(in the rows, 128 means zero)
R: rows in a few groups, each row roughly a mix of its group's directions (some rows in no group):
R (96 x 17):
[[154 157 106 101  93 101 142 136 138  77  92  86 155 127 115 158 173]
 [110 146 134 139 139 136 149 149 126 132 162 108  82 200 174 101  96]
 [107 111 134  77 150 144 129 125 186 121 179  86 120 152 143 145 168]
 [156 103 187  89 176 129 140 150 109 123 150 129 103 150 125 150  76]
 [175 128 170 133  91 118 165 156 138  77 107 152 129 102 113 175 139]
 [103 123 145 206 117 139 171 116  76 162 139 157 125 128 115 117 144]
 [ 87 114 124 132 195 132  91 135 116 183  96 152 139 111 167 120 130]
 [104 143  99 208  95 126 182 129 117 138  99 131  99 131 152 114 129]
 [157 129 129 133 137 116  40 157 155 137  88 138 154  90 120 124 145]
 [155 158  80 100 109  71 179 159 126 101 132 143 111 154 151 132 111]
 [113 151  95 129  81 128 155 103 117 110 125 203 132 108 147 107  85]
 [103 141  83 112  84 137 168  93 150 108 151 168 111 126 156 106  82]
 [168 131 162 162 106 108 146 144  77 122 118 193 142 103  94 138 115]
 [ 88 128  58 135  96 131 128  94 183 139 147 135 131 104 144 109 162]
 [146 118 136 214 125 121 104 149 116 158  78 128 127  93 108 123 147]
 [121 126 115 181  89 142 125 124 152 139 143 194 102 107 147  91  87]
 [147 149  74  86 140  93  93 153 162 115  79 113 123 125 163 123 100]
 [ 93  85 131 155 168 143 174  93  96 181 153 126 103 127 117 128 110]
 [110 130  88 116 164 122 138 128 131 140  70 119  99 127 179 121  65]
 [ 94 144 151 121 133 132 188 144 114 120 178 138 113 187 167 135 152]
 [106 120  88 165 158 114 145 139 138 160  57 126 104 103 171 130 114]
 [110 132 110  88 185 129 100 116  99 154 128  63 131 171 133 111 112]
 [109 141  80 171  93 111 149 128 156 133 132  88 126 137 129 122 201]
 [138 126 132 174 151 139  65 145 125 161  79  96 109 129 132  97  88]
 [ 94 116 142 118 115 154 151 118 170 128 201 181 108 140 161 120 128]
 [143 111 179 131 172 121 108 164 118 145 135  87 141 143 105 157 190]
 [159 142 186 122 155 125 115 155  56 125 120 127 132 167 114 127  89]
 [149 145 120 169  84 102 199 137  87 113 144 154 105 148 116 123 108]
 [161 117 162  94 124 142  60 139 175 107 137 112 154 104  99 144 159]
 [153 139 181 123 154 124 110 156  69 134 152 161 125 167 121 111  81]
 [162 145 167  55 137 134  96 140 113  83 121 136 148 140 127 140  84]
 [116 136 158 177 123 145 115 153 123 149 152 197 107 145 162  93  98]
 [131 110 157  78 151 140 157 114 117 122 182 149 103 153 131 129  62]
 [151 128 161  82 144 116 148 137  92 118 187 159 116 168 120 127  79]
 [136 115 158  91 153 155  37 133 167 132 142 110 144 124 120 118 126]
 [118 114 124  70 142 145 157 118 180 102 158  79  98 156 151 149 114]
 [185 129 191 134 137 113  95 192 130 109 106 150 128 126 125 151 125]
 [130 118 154 113 175 154  46 138 139 150 116 106 123 136 139 105  86]
 [168 121 140  46 145 114  84 126 133 108 160 125 153 129  93 137 113]
 [103 118 114 180 170 118 136 146 110 178  89 156 100 119 168 114 101]
 [ 75 121 173 163 161 172 111 137 129 159 120 162 127 130 177 121 144]
 [155  89 194 151 151 151 128 141 126 133 115 159 100 102 121 145  71]
 [107 127 108 137 160 142  61 134 167 152  80  80 131 116 152 115 145]
 [114  89 126 109 117 145 194  94 167 118 168 153  98 102 132 151 105]
 [130 143  93 218  94 110 141 136 108 149  89 130 115 116 124 103 134]
 [159 153  94 152 104  98  79 142 117 125  61 141 154  93 116 111 124]
 [168 135 110  72 103 106 103 111 120 100 136 173 157  97  93 123  90]
 [170 121 141  60 141 119  85 148 168  91 104 127 138 103 126 154 106]
 [134  86 169 135 202 126 123 149 107 179 150 128 100 140 125 133 102]
 [120 138 110 201  93 131 150 139 135 143 136 156  83 143 154  89  91]
 [ 75 114 119 148 126 150 191 112 161 133 145 101 106 141 161 147 174]
 [152 130 139  56 167 113 107 135 114 113 131  64 144 157 107 149 135]
 [156 138 164 165 163 112  95 180  90 150 109  89 116 169 121 119 129]
 [151 132 174 149 166 128  60 164  89 152  90 132 145 129 120 118 117]
 [122 121 122 204 116 145  92 129 135 158  82 156 117  89 136 100 103]
 [122 131  79 127  82 113 162 111 174 100 115 112 139  96 124 153 186]
 [167 130 160 120 166 109  77 158  86 136  89  96 155 130  94 140 141]
 [145 135 147  44 168 126  79 125 107 112 123 113 161 138 116 137 108]
 [141 147 154 100 128 113 118 133  72 113 111 198 181 105 114 142 137]
 [127 143 151 181  83 138 169 114  69 122 132 181 135 123 109 117 115]
 [107 139 117 155  96 121 208 133 131 119 175 147  98 164 153 127 144]
 [150 128 186 138 138 160  74 160 146 109  77 134 121 117 148 134  88]
 [ 67 129  77 125 161 130 168 109 130 156 108 103 109 144 180 123 131]
 [133 119 118 101  87 125 209  99 144  83 147 135 122 112 115 164 130]
 [117 127 154 162 170 136  97 144  95 155  58  92 148 118 131 141 157]
 [175 138 158 153  72 113 158 133  93  97 151 160 137 124  77 135 130]
 [123 113 163  87 174 149 107 113  96 131  95 162 141 105 136 138  64]
 [150 115 196  89 135 160  88 118 111 114 168 151 149 127  92 130 101]
 [134 121 158 160 174 138  59 164 131 158  76 102 127 122 140 123 133]
 [110 129 125 201 112 148 120 137 143 154 128 158  87 133 162  86  87]
 [149 152 163  91 161 128  58 163 110 123 115 142 141 156 146 111  90]
 [ 72 121 114 187 148 134 150 117 105 183 130 135 130 130 144 116 180]
 [ 94 138  88 100 134 143 127 109 162 129 157  65 104 176 158 103 120]
 [129 119 106 165 116  97 174 148 150 131  96 132 129  94 132 165 198]
 [127 156 140 118 157 130 104 152  96 133 124 105 107 192 161  95  71]
 [126 123 104  97  78 126 196  96 157  86 160 148 123 111 122 150 131]
 [ 78 118  98 104 184 144 101 117 156 160 102  94 120 130 178 121 125]
 [127 125 171 192 154 145  83 151  88 166  91 140 128 126 129 108 114]
 [158 147 101 102 128 116  84 138 135 109  79 118 116 126 142 106  50]
 [180 142 180  91 144 114  95 180 117 101 139 150 127 155 130 136  96]
 [105 113  68 140 120 106 167 105 152 146 130  95 134 106 116 143 195]
 [102  93 151 200 128 163 160 105 122 153  94 138 111  86 125 140 123]
 [114 124 107  62 175 128  76 133 171 130 102 106 142 118 163 137 129]
 [106 149  67 179 130 112 112 130 115 160  66 119 125 117 153  97 125]
 [126 144 109 142 116 138 113 131 142 132 145 134  84 161 159  78  48]
 [148 130 153 126  73 137 196 114 121  72 124 152 127 111 113 164 115]
 [161 144  91 178 121  83 111 174 134 142  79 149 107 116 144 108 108]
 [135 143 123 190  75 127 109 145 155 121 101 174 141  89 132 121 168]
 [117 123 158 205 121 145 141 120  71 163 139 161 118 131 111 102 110]
 [135 134  88  47 137 102 138 121 156 103 154  80 132 152 130 144 140]
 [137 144  92  98 135 128  57 124 149 120  67 102 147 105 138 112  99]
 [165 151  96 192  80  84 147 158 111 125  98 149 121 117 113 117 136]
 [154  97 115  86 159  83 156 151 167 136 174 121 112 126 118 163 164]
 [146 131  96  85  98 102 169 123 166  83 125  96 136 116 118 169 169]
 [188 137 142 118 128  89  91 149  83 121 104 139 163 109  75 135 130]
 [ 91 122  76 104  98 145 143  84 186 123 168 148 118 113 151 111 120]]
which group is each row in? (one row of each group first):
[116 114 151 180  95 146 208 104 102 125 154 128 114 132 104 143 147]
<129>
[112 120 134 101 136 139 110  98 115 122  84 164 183  65 117 154 157]
<42>
[103 126  75 117 108 139  99 111 209 124 118 112 128  99 155 119 155]
<4>

[ 90 116 116 181 155 138 165 118  94 168  81 141 104 116 157 121  96]
<129>
[111 157 155 116 143 140 124 149  98 127 154 175 117 179 174  98  81]
<42>
[126 106 135  84 124 149 137 109 184  94 115  80 138 101 119 175 165]
<129>
[104 141 105 142 101 123 181 118 132 127 193 102 110 180 130 115 165]
<129>
[ 93  96 133 142 195 149 121 107 103 183 117  82 111 137 130 120 108]
<4>
[151 101 153 165 151 126 145 156 128 141  85 157  87 103 145 139  64]
<129>
[146 129 132  62 153 134  60 114 117 119 102 136 165 104 114 126  92]
<42>
[127 101 120 178 131 132 119 121 146 151  77  86 134  79 102 150 177]
<42>
[134 118 164  79 163 122 115 131 109 120 122 117 177 113 103 172 188]
<42>
